In the data rows, 50 means zero.
A hidden rule labels the rows of this table. It goes by one to three of the table's principal directions, not those with the most spread.
array([45, 73, 46, 68, 46, 56, 85, 49, 67, 54, 59, 52, 62, 57, 40, 66, 66, 40,
       22, 57, 65, 33, 55, 39, 57, 79, 39, 72, 46, 59, 53, 66]) 3
array([60, 33, 47, 48, 56, 45, 35, 45, 51, 57, 37, 49, 43, 57, 61, 39, 50, 62,
       61, 51, 35, 66, 50, 61, 59, 44, 49, 29, 38, 38, 55, 34]) 1
array([50, 38, 59, 37, 60, 38, 26, 44, 25, 26, 54, 49, 47, 54, 62, 21, 34, 52,
       76, 27, 54, 52, 46, 50, 38, 14, 65, 49, 65, 44, 32, 69]) 0
array([38, 44, 47, 45, 34, 58, 47, 56, 59, 58, 50, 58, 44, 36, 36, 59, 54, 50,
       57, 34, 45, 54, 57, 52, 34, 33, 45, 57, 56, 58, 57, 39]) 2
array([68, 84, 60, 65, 71, 71, 79, 31, 58, 56, 52, 36, 68, 70, 60, 59, 71, 39,
       17, 82, 61, 50, 45, 57, 94, 94, 53, 52,  5, 51, 81, 58]) 0
array([50, 69, 62, 48, 48, 63, 51, 44, 36, 48, 64, 55, 50, 47, 49, 42, 63, 45,
       39, 40, 50, 50, 42, 49, 45, 50, 52, 65, 51, 58, 60, 62]) 2
array([41, 25, 42, 54, 39, 44, 51, 65, 59, 59, 42, 65, 43, 42, 43, 54, 40, 59,
       70, 41, 51, 52, 56, 41, 40, 37, 35, 41, 62, 52, 40, 54]) 2
array([63, 54, 38, 51, 47, 40, 43, 52, 24, 46, 54, 47, 39, 57, 61, 35, 57, 56,
       34, 50, 30, 39, 43, 47, 51, 60, 56, 47, 59, 33, 42, 39]) 2
array([51, 41, 74, 40, 48, 60, 20, 62, 48, 39, 54, 31, 55, 50, 77, 43, 58, 42,
       78, 49, 49, 67, 45, 65, 48, 41, 61, 59, 35, 45, 61, 36]) 1
array([37, 22, 21, 61, 27, 43, 70, 71, 83, 70, 30, 74, 21, 43, 18, 77, 38, 60,
       41, 38, 43, 26, 67, 40, 31, 44, 20, 40, 75, 59, 44, 43]) 1
array([42, 11, 34, 56, 44,  2, 87, 54, 71, 50, 35, 63, 33, 54, 26, 64, 15, 51,
       54, 37, 72, 17, 75, 32, 27, 17, 40, 51, 88, 77,  9, 69]) 0
array([49, 44, 55, 60, 39, 50, 66, 57, 54, 44, 50, 53, 43, 51, 45, 55, 50, 37,
       49, 36, 53, 30, 63, 46, 44, 45, 51, 59, 54, 56, 54, 45]) 1
array([46, 45, 57, 40, 55, 51, 33, 61, 66, 43, 51, 36, 49, 61, 61, 55, 51, 48,
       50, 59, 56, 49, 40, 58, 46, 56, 49, 61, 49, 53, 47, 51]) 1
array([23, 12,  9, 50, 25, 42, 58, 60, 96, 86, 29, 75, 30, 48, 18, 87, 34, 67,
       46, 30, 38, 44, 75, 50, 30, 34, 20, 42, 72, 65, 45, 21]) 0
array([77, 99, 56, 72, 71, 56, 92, 14, 40, 59, 50, 38, 77, 54, 53, 55, 67, 45,
       19, 98, 56, 56, 56, 55, 98, 99, 50, 33, 11, 35, 70, 51]) 1
array([65, 51, 72, 57, 65, 26, 67, 42, 30, 14, 54, 38, 60, 59, 61, 22, 43, 31,
       65, 51, 71, 31, 53, 42, 61, 39, 74, 56, 49, 42, 33, 74]) 1
array([56, 69, 46, 38, 50, 64, 12, 55,  0, 36, 64, 51, 49, 32, 61, 19, 58, 60,
       61, 43, 31, 63, 28, 46, 45, 46, 61, 41, 60, 20, 47, 57]) 1
array([38, 31, 46, 30, 57, 30, 43, 69, 78, 45, 47, 35, 47, 61, 51, 70, 33, 50,
       52, 74, 74, 35, 44, 52, 42, 45, 42, 64, 67, 64, 25, 68]) 0
array([57, 46, 54, 29, 55, 34, 14, 48, 34, 53, 52, 41, 45, 42, 64, 32, 52, 68,
       58, 65, 32, 77, 31, 58, 38, 46, 51, 40, 60, 43, 36, 40]) 0
array([26, 33, 42, 45, 28, 68, 23, 56, 66, 83, 45, 72, 38, 39, 43, 70, 45, 68,
       58, 29, 26, 73, 58, 60, 21, 45, 24, 37, 64, 58, 61, 15]) 1
array([32, 49, 50, 65, 26, 75, 62, 62, 68, 69, 51, 77, 44, 41, 31, 67, 60, 47,
       41, 36, 42, 44, 56, 44, 40, 65, 28, 53, 53, 59, 71, 36]) 2
array([48, 48, 50, 59, 53, 45, 73, 36, 43, 44, 46, 64, 53, 47, 36, 47, 34, 44,
       61, 36, 64, 39, 67, 42, 54, 30, 52, 41, 55, 52, 46, 67]) 0
array([56, 50, 61, 51, 60, 41, 57, 38, 59, 50, 49, 37, 56, 67, 62, 51, 52, 46,
       45, 58, 57, 53, 55, 59, 58, 54, 54, 56, 37, 58, 52, 47]) 0
array([54, 56, 80, 52, 47, 53, 37, 47, 32, 45, 64, 33, 61, 44, 77, 46, 52, 42,
       67, 39, 51, 71, 54, 57, 34, 45, 65, 63, 45, 61, 51, 38]) 3
array([54, 59, 55, 51, 49, 57, 48, 39, 58, 65, 50, 43, 48, 52, 55, 60, 59, 55,
       36, 48, 41, 66, 55, 62, 44, 57, 45, 52, 42, 60, 62, 35]) 2
array([35, 29, 24, 33, 34, 65, 17, 77, 72, 59, 46, 54, 31, 58, 48, 55, 66, 61,
       47, 36, 29, 48, 39, 58, 44, 44, 39, 62, 54, 41, 60, 30]) 0
array([67, 55, 43, 59, 55, 50, 73, 40, 63, 58, 34, 41, 44, 48, 41, 65, 51, 50,
       41, 63, 50, 49, 65, 59, 65, 51, 48, 36, 32, 48, 64, 44]) 2
array([50, 44, 34, 44, 56, 63, 54, 56, 57, 50, 39, 63, 48, 44, 30, 45, 53, 51,
       54, 58, 50, 46, 38, 45, 76, 44, 53, 37, 34, 40, 65, 61]) 2
array([51, 68, 68, 60, 67, 45, 79, 32, 63, 44, 54, 47, 62, 67, 48, 59, 43, 38,
       30, 66, 76, 35, 54, 48, 58, 69, 46, 57, 47, 66, 47, 76]) 0
array([43, 40, 54, 51, 48, 51, 58, 47, 66, 57, 50, 54, 51, 67, 53, 58, 51, 44,
       43, 46, 54, 44, 56, 54, 55, 54, 46, 59, 43, 63, 58, 42]) 1
array([68, 77, 72, 53, 57, 52, 51, 29, 28, 58, 60, 25, 67, 46, 76, 57, 57, 47,
       44, 70, 47, 74, 57, 65, 56, 68, 61, 49, 31, 54, 59, 30]) 0
array([21, 29, 37, 35, 42, 72, 32, 82, 81, 47, 53, 59, 44, 58, 41, 62, 51, 46,
       57, 32, 62, 37, 36, 45, 42, 37, 43, 75, 56, 61, 54, 68]) 2
array([55, 27, 49, 47, 59, 14, 65, 58, 68, 33, 39, 34, 38, 57, 46, 58, 24, 46,
       55, 51, 75, 27, 60, 44, 33, 25, 55, 57, 72, 68, 16, 74]) 2
array([41, 51, 78, 58, 53, 37, 66, 55, 53, 25, 65, 42, 62, 62, 59, 49, 40, 26,
       54, 45, 81, 26, 53, 39, 37, 53, 59, 80, 64, 69, 30, 74]) 1
array([54, 37, 22, 39, 49, 34, 26, 56, 55, 64, 39, 48, 32, 57, 51, 49, 50, 73,
       32, 62, 20, 55, 38, 56, 46, 63, 44, 34, 61, 37, 39, 21]) 1
array([75, 78, 47, 47, 78, 57, 44, 21, 17, 39, 51, 40, 61, 60, 65, 21, 59, 56,
       43, 63, 44, 62, 38, 58, 87, 56, 67, 31, 25, 22, 61, 65]) 0
array([49, 51, 75, 60, 55, 38, 67, 41, 53, 45, 53, 46, 66, 48, 56, 51, 42, 41,
       66, 56, 71, 57, 60, 46, 46, 49, 49, 53, 50, 62, 39, 63]) 1
array([58, 58, 45, 64, 51, 49, 69, 37, 71, 71, 39, 49, 47, 51, 42, 68, 53, 57,
       30, 62, 43, 57, 62, 57, 53, 71, 35, 37, 41, 55, 59, 35]) 3
array([32, 33, 51, 45, 23, 63, 38, 59, 68, 74, 52, 59, 41, 43, 47, 68, 60, 53,
       54, 24, 34, 66, 61, 59, 25, 37, 40, 65, 52, 71, 67, 15]) 2
array([53, 71, 68, 48, 44, 81, 27, 45, 37, 60, 61, 56, 53, 37, 56, 35, 80, 53,
       45, 47, 25, 82, 29, 58, 50, 67, 50, 50, 31, 45, 81, 33]) 0
array([67, 64, 41, 61, 53, 57, 69, 43, 56, 57, 42, 42, 41, 61, 50, 61, 63, 48,
       20, 60, 41, 37, 58, 59, 68, 70, 48, 45, 32, 44, 70, 39]) 1
array([69, 65, 49, 46, 75, 13, 60, 26, 39, 47, 46, 31, 65, 44, 53, 43, 37, 61,
       47, 89, 59, 66, 46, 49, 58, 58, 56, 32, 54, 45, 19, 64]) 2
array([57, 71, 38, 52, 56, 65, 56, 42, 39, 41, 53, 55, 52, 53, 39, 37, 66, 44,
       30, 48, 41, 40, 40, 47, 72, 61, 62, 52, 37, 34, 66, 53]) 2
array([50, 57, 32, 54, 56, 63, 49, 53, 57, 58, 44, 53, 50, 61, 51, 59, 52, 58,
       35, 67, 46, 43, 45, 51, 70, 76, 37, 36, 42, 33, 57, 51]) 2
array([ 6, 30, 34, 40, 21, 74, 34, 75, 90, 70, 54, 72, 47, 41, 25, 81, 49, 50,
       53, 17, 46, 52, 52, 47, 18, 40, 35, 74, 68, 75, 57, 30]) 2
array([68, 85, 34, 49, 68, 71, 57, 39, 36, 46, 51, 50, 59, 48, 39, 34, 74, 51,
       23, 76, 42, 50, 25, 48, 93, 76, 61, 40, 21, 25, 73, 65]) 2
array([28, 58, 72, 63, 42, 83, 58, 57, 82, 68, 59, 61, 58, 65, 53, 79, 60, 38,
       31, 52, 58, 46, 50, 55, 47, 89, 28, 66, 39, 74, 76, 42]) 2
array([76, 62, 37, 43, 76, 49, 45, 30, 31, 51, 41, 25, 53, 71, 75, 50, 45, 59,
       40, 76, 48, 54, 54, 68, 87, 56, 61, 29, 24, 29, 58, 48]) 0
array([48, 54, 60, 50, 41, 54, 63, 56, 50, 42, 55, 57, 42, 37, 33, 50, 55, 38,
       47, 40, 56, 36, 50, 44, 38, 38, 52, 63, 58, 62, 55, 61]) 2
array([52, 51, 41, 44, 60, 57, 27, 57, 22, 29, 58, 55, 47, 61, 60, 17, 52, 53,
       53, 36, 45, 41, 26, 40, 59, 46, 64, 51, 54, 30, 43, 73]) 1
array([41, 53, 50, 53, 32, 73, 53, 57, 62, 64, 50, 62, 43, 41, 38, 65, 63, 47,
       42, 42, 41, 49, 55, 54, 45, 54, 38, 55, 45, 57, 74, 35]) 0
array([44, 50, 45, 41, 39, 72, 25, 69, 35, 41, 59, 53, 47, 44, 54, 39, 63, 45,
       57, 35, 37, 48, 36, 49, 50, 45, 62, 60, 46, 38, 64, 41]) 1
array([45, 75, 64, 47, 55, 76, 44, 54, 44, 35, 64, 49, 64, 50, 53, 43, 65, 37,
       47, 58, 61, 45, 35, 50, 62, 66, 52, 64, 39, 40, 65, 71]) 3
array([71, 84, 78, 53, 73, 58, 52, 35, 34, 41, 62, 29, 64, 59, 72, 38, 65, 44,
       34, 76, 59, 61, 32, 56, 68, 78, 59, 54, 27, 50, 60, 69]) 3
array([31, 32, 61, 41, 27, 78, 21, 91, 45, 40, 59, 62, 36, 39, 52, 51, 51, 40,
       71, 28, 47, 36, 38, 45, 31, 38, 50, 63, 61, 52, 62, 47]) 2
array([52, 39, 50, 56, 59, 40, 62, 54, 61, 49, 43, 54, 51, 61, 51, 50, 41, 52,
       52, 66, 63, 40, 47, 43, 63, 60, 41, 40, 49, 50, 40, 68]) 2
array([41, 46, 35, 50, 39, 49, 56, 55, 59, 49, 49, 53, 48, 47, 36, 58, 50, 46,
       48, 35, 49, 40, 60, 47, 43, 38, 53, 61, 57, 52, 49, 43]) 2
array([38, 26, 21, 29, 41, 32, 38, 72, 70, 44, 42, 50, 32, 41, 25, 56, 41, 54,
       49, 42, 46, 34, 43, 45, 29, 23, 54, 62, 76, 56, 30, 47]) 2
array([65, 33, 40, 53, 71, 14, 74, 40, 64, 43, 32, 40, 49, 66, 48, 49, 30, 52,
       49, 74, 66, 36, 57, 47, 70, 46, 53, 35, 48, 49, 27, 65]) 3
array([16, 46, 69, 41, 20, 82, 25, 75, 51, 44, 72, 60, 56, 31, 47, 57, 58, 33,
       75,  9, 53, 55, 49, 47, 15, 30, 54, 86, 62, 67, 63, 40]) 2
array([69, 61, 25, 57, 65, 52, 58, 30, 52, 63, 33, 47, 53, 55, 47, 48, 57, 65,
       36, 70, 34, 64, 52, 58, 85, 67, 49, 20, 24, 26, 64, 38]) 0
array([46, 47, 61, 71, 37, 23, 85, 49, 43, 34, 57, 54, 59, 41, 41, 49, 38, 32,
       62, 34, 69, 29, 73, 30, 31, 40, 56, 65, 73, 60, 23, 59]) 1
array([41, 38, 36, 37, 43, 29, 35, 59, 29, 33, 54, 51, 48, 34, 43, 40, 29, 53,
       73, 35, 52, 41, 53, 39, 27, 17, 61, 52, 85, 42, 17, 56]) 0
array([40, 46, 34, 42, 49, 52, 41, 62, 52, 41, 55, 55, 45, 65, 46, 46, 51, 48,
       36, 45, 48, 26, 38, 44, 52, 56, 53, 63, 61, 45, 45, 55]) 1
array([64, 46, 27, 55, 53, 34, 59, 29, 66, 86, 29, 53, 36, 60, 46, 65, 51, 76,
       22, 70, 24, 63, 64, 65, 59, 67, 27, 19, 45, 45, 54, 17]) 1
array([19, 38, 58, 42, 15, 73, 24, 77, 49, 52, 66, 68, 46, 29, 42, 53, 59, 41,
       69, 11, 38, 54, 47, 45, 14, 33, 50, 77, 68, 61, 59, 27]) 0
array([70, 73, 51, 65, 62, 56, 59, 29, 41, 58, 47, 41, 59, 51, 59, 43, 64, 56,
       39, 61, 40, 71, 51, 55, 69, 71, 52, 35, 26, 38, 63, 44]) 3
array([69, 77, 45, 45, 73, 39, 48, 39, 39, 39, 56, 26, 57, 62, 63, 38, 59, 56,
       27, 75, 56, 51, 33, 51, 63, 69, 57, 55, 46, 39, 36, 75]) 0
array([66, 85, 36, 39, 68, 74, 31, 52, 56, 49, 57, 22, 53, 73, 66, 49, 87, 53,
        4, 83, 35, 52, 18, 65, 82, 97, 56, 65, 19, 30, 74, 46]) 0
array([48, 50, 53, 43, 46, 47, 35, 60, 32, 40, 59, 46, 55, 48, 63, 40, 52, 48,
       62, 55, 49, 48, 44, 48, 50, 51, 55, 54, 56, 36, 41, 49]) 2
array([55, 39, 26, 45, 48, 28, 49, 56, 45, 46, 45, 46, 42, 54, 48, 45, 46, 57,
       46, 53, 44, 38, 50, 44, 51, 43, 54, 49, 63, 40, 31, 47]) 1
array([76, 75, 69, 46, 70, 34, 50, 34, 17, 30, 65, 18, 58, 61, 79, 32, 56, 44,
       37, 66, 59, 50, 41, 54, 56, 56, 73, 63, 44, 49, 38, 67]) 0
array([42, 47, 53, 52, 39, 78, 36, 74, 55, 47, 53, 48, 52, 44, 56, 59, 58, 41,
       63, 45, 49, 48, 47, 51, 53, 55, 51, 56, 38, 43, 68, 41]) 1
Which label does each new row get?
array([55, 80, 37, 55, 56, 61, 66, 23, 48, 61, 49, 61, 57, 42, 29, 48, 63, 56,
       29, 52, 42, 61, 50, 51, 64, 59, 46, 41, 39, 44, 65, 54]): 2
array([67, 73, 47, 55, 70, 61, 66, 40, 56, 55, 48, 34, 60, 74, 64, 61, 63, 48,
       20, 91, 58, 41, 45, 60, 92, 90, 45, 45, 19, 39, 68, 57]): 1
array([47, 68, 46, 44, 64, 84, 39, 44, 51, 55, 48, 63, 64, 41, 37, 44, 59, 52,
       50, 66, 45, 68, 27, 52, 81, 67, 52, 31, 22, 36, 79, 56]): 2
array([49, 41, 67, 46, 33, 50, 29, 59, 18, 39, 58, 56, 47, 25, 57, 28, 52, 48,
       85, 30, 39, 62, 50, 47, 31, 23, 59, 49, 61, 41, 47, 40]): 1
array([51, 31, 38, 42, 46, 37, 36, 70, 54, 46, 44, 41, 37, 50, 56, 53, 42, 58,
       60, 52, 50, 43, 49, 50, 39, 39, 45, 49, 65, 44, 33, 52]): 1
array([51, 63, 67, 52, 61, 57, 48, 44, 40, 37, 62, 39, 71, 63, 70, 41, 54, 38,
       55, 58, 63, 52, 45, 52, 65, 63, 61, 61, 36, 45, 53, 59]): 1
array([44, 35, 23, 49, 35, 51, 53, 55, 56, 68, 39, 73, 39, 36, 26, 50, 54, 62,
       51, 43, 31, 52, 51, 44, 54, 40, 41, 36, 53, 43, 56, 34]): 0
array([82, 80, 91, 64, 87, 33, 83, 22, 37, 34, 56, 22, 75, 72, 78, 39, 52, 33,
       35, 99, 79, 47, 44, 53, 87, 88, 64, 47, 20, 53, 48, 77]): 2
array([52, 62, 45, 37, 57, 85,  4, 78, 38, 33, 60, 30, 55, 72, 82, 43, 69, 44,
       40, 71, 36, 39, 18, 61, 78, 90, 64, 56, 27, 13, 71, 35]): 2
array([61, 61, 55, 68, 64, 42, 77, 39, 48, 46, 47, 44, 64, 68, 62, 55, 44, 44,
       42, 77, 67, 34, 61, 48, 77, 78, 44, 39, 39, 39, 46, 63]): 2
array([45, 42, 47, 46, 35, 52, 59, 69, 74, 54, 47, 47, 38, 44, 35, 71, 57, 42,
       39, 51, 51, 36, 53, 51, 39, 47, 46, 67, 52, 66, 58, 39]): 2
array([48, 36, 62, 47, 42, 62, 40, 65, 57, 45, 46, 47, 45, 44, 54, 51, 54, 41,
       69, 44, 49, 51, 51, 56, 49, 38, 54, 53, 39, 50, 65, 40]): 3
array([64, 48, 59, 42, 62, 34, 37, 47, 42, 49, 49, 26, 49, 51, 71, 47, 45, 59,
       56, 63, 52, 67, 46, 58, 43, 45, 56, 47, 50, 55, 35, 52]): 0
array([55, 66, 75, 79, 55, 47, 99, 29, 68, 58, 48, 48, 69, 59, 49, 79, 45, 30,
       41, 71, 84, 35, 84, 50, 68, 72, 36, 51, 32, 70, 60, 62]): 1
array([81, 62, 46, 66, 80, 31, 91, 24, 74, 64, 28, 29, 55, 69, 51, 68, 47, 54,
       19, 99, 59, 51, 59, 60, 90, 85, 46, 24, 17, 52, 55, 49]): 0
array([57, 63, 37, 55, 60, 63, 48, 42, 57, 62, 47, 44, 57, 65, 59, 55, 63, 58,
       31, 67, 40, 60, 44, 58, 75, 80, 46, 41, 27, 37, 65, 40]): 1
array([48, 58, 63, 69, 48, 52, 88, 35, 49, 52, 50, 58, 60, 47, 45, 65, 37, 39,
       59, 44, 76, 40, 80, 45, 52, 41, 41, 47, 50, 62, 52, 69]): 3
array([21, 10, 52, 38, 31, 49, 38, 82, 81, 51, 49, 62, 34, 53, 40, 66, 37, 46,
       64, 26, 60, 35, 49, 45, 18, 25, 39, 72, 74, 78, 41, 53]): 3
array([35, 61, 67, 51, 44, 59, 40, 49, 23, 34, 70, 61, 66, 42, 54, 35, 47, 38,
       65, 33, 54, 49, 46, 41, 39, 49, 60, 60, 63, 46, 45, 55]): 1
array([61, 57, 73, 50, 51, 52, 40, 46, 25, 43, 55, 45, 50, 37, 63, 34, 52, 48,
       64, 48, 46, 64, 46, 53, 44, 43, 59, 44, 47, 48, 53, 50]): 1
array([17, 27, 35, 58, 15, 50, 54, 64, 56, 58, 48, 89, 48, 15, 13, 57, 34, 51,
       80,  9, 44, 49, 69, 30, 15, 21, 39, 46, 84, 54, 38, 35]): 3
array([43, 44, 37, 46, 46, 62, 43, 64, 57, 51, 48, 67, 37, 48, 34, 42, 57, 56,
       43, 43, 42, 42, 32, 42, 50, 50, 42, 49, 55, 46, 56, 62]): 3
array([26, 11, 55, 33, 34, 35, 37, 84, 73, 41, 51, 43, 31, 63, 56, 77, 24, 40,
       62, 37, 69, 16, 61, 52, 14, 24, 44, 76, 84, 76, 27, 50]): 1
array([61, 53, 55, 55, 64, 37, 67, 38, 72, 52, 41, 30, 52, 66, 56, 66, 45, 48,
       37, 67, 62, 48, 62, 61, 57, 59, 48, 50, 39, 60, 48, 50]): 0
array([58, 59, 52, 45, 55, 46, 38, 40, 40, 46, 53, 34, 52, 52, 61, 47, 51, 51,
       46, 48, 43, 60, 51, 59, 45, 49, 62, 52, 48, 47, 48, 37]): 2
array([53, 43, 64, 50, 42, 26, 51, 46, 48, 52, 49, 40, 54, 35, 56, 52, 44, 50,
       68, 53, 49, 66, 64, 54, 30, 39, 52, 50, 60, 56, 33, 31]): 0
array([60, 62, 70, 44, 73, 34, 44, 30, 28, 34, 60, 40, 67, 59, 68, 21, 49, 50,
       57, 63, 61, 64, 35, 49, 59, 51, 63, 51, 47, 47, 34, 74]): 0
array([43, 46, 48, 49, 56, 43, 53, 43, 50, 57, 47, 59, 56, 38, 41, 54, 31, 60,
       64, 52, 61, 62, 53, 43, 43, 39, 43, 35, 61, 58, 35, 66]): 0
array([54, 67, 67, 64, 46, 44, 70, 49, 52, 45, 59, 42, 56, 42, 48, 54, 57, 41,
       41, 52, 60, 48, 53, 43, 35, 62, 49, 66, 57, 63, 42, 59]): 0
array([38, 16, 46, 39, 46, 27, 46, 77, 59, 33, 46, 49, 38, 52, 46, 55, 23, 46,
       69, 44, 70, 22, 50, 38, 30, 23, 51, 59, 80, 61, 18, 71]): 1
array([52, 59, 66, 60, 51, 28, 66, 33, 11, 33, 62, 55, 67, 34, 53, 31, 32, 43,
       75, 39, 68, 49, 64, 33, 38, 30, 61, 48, 71, 50, 21, 73]): 1
array([50, 70, 62, 50, 40, 66, 44, 49, 32, 44, 64, 58, 45, 39, 45, 35, 69, 43,
       38, 35, 37, 50, 39, 48, 38, 53, 55, 64, 54, 50, 64, 48]): 0
array([55, 51, 55, 52, 60, 39, 57, 32, 68, 72, 41, 38, 61, 54, 57, 70, 43, 59,
       46, 75, 52, 74, 61, 64, 56, 65, 42, 36, 37, 60, 50, 32]): 0
array([38, 35, 18, 29, 50, 57, 18, 69, 55, 57, 45, 62, 37, 51, 41, 46, 48, 69,
       47, 51, 36, 50, 27, 47, 51, 46, 41, 42, 62, 38, 45, 55]): 0
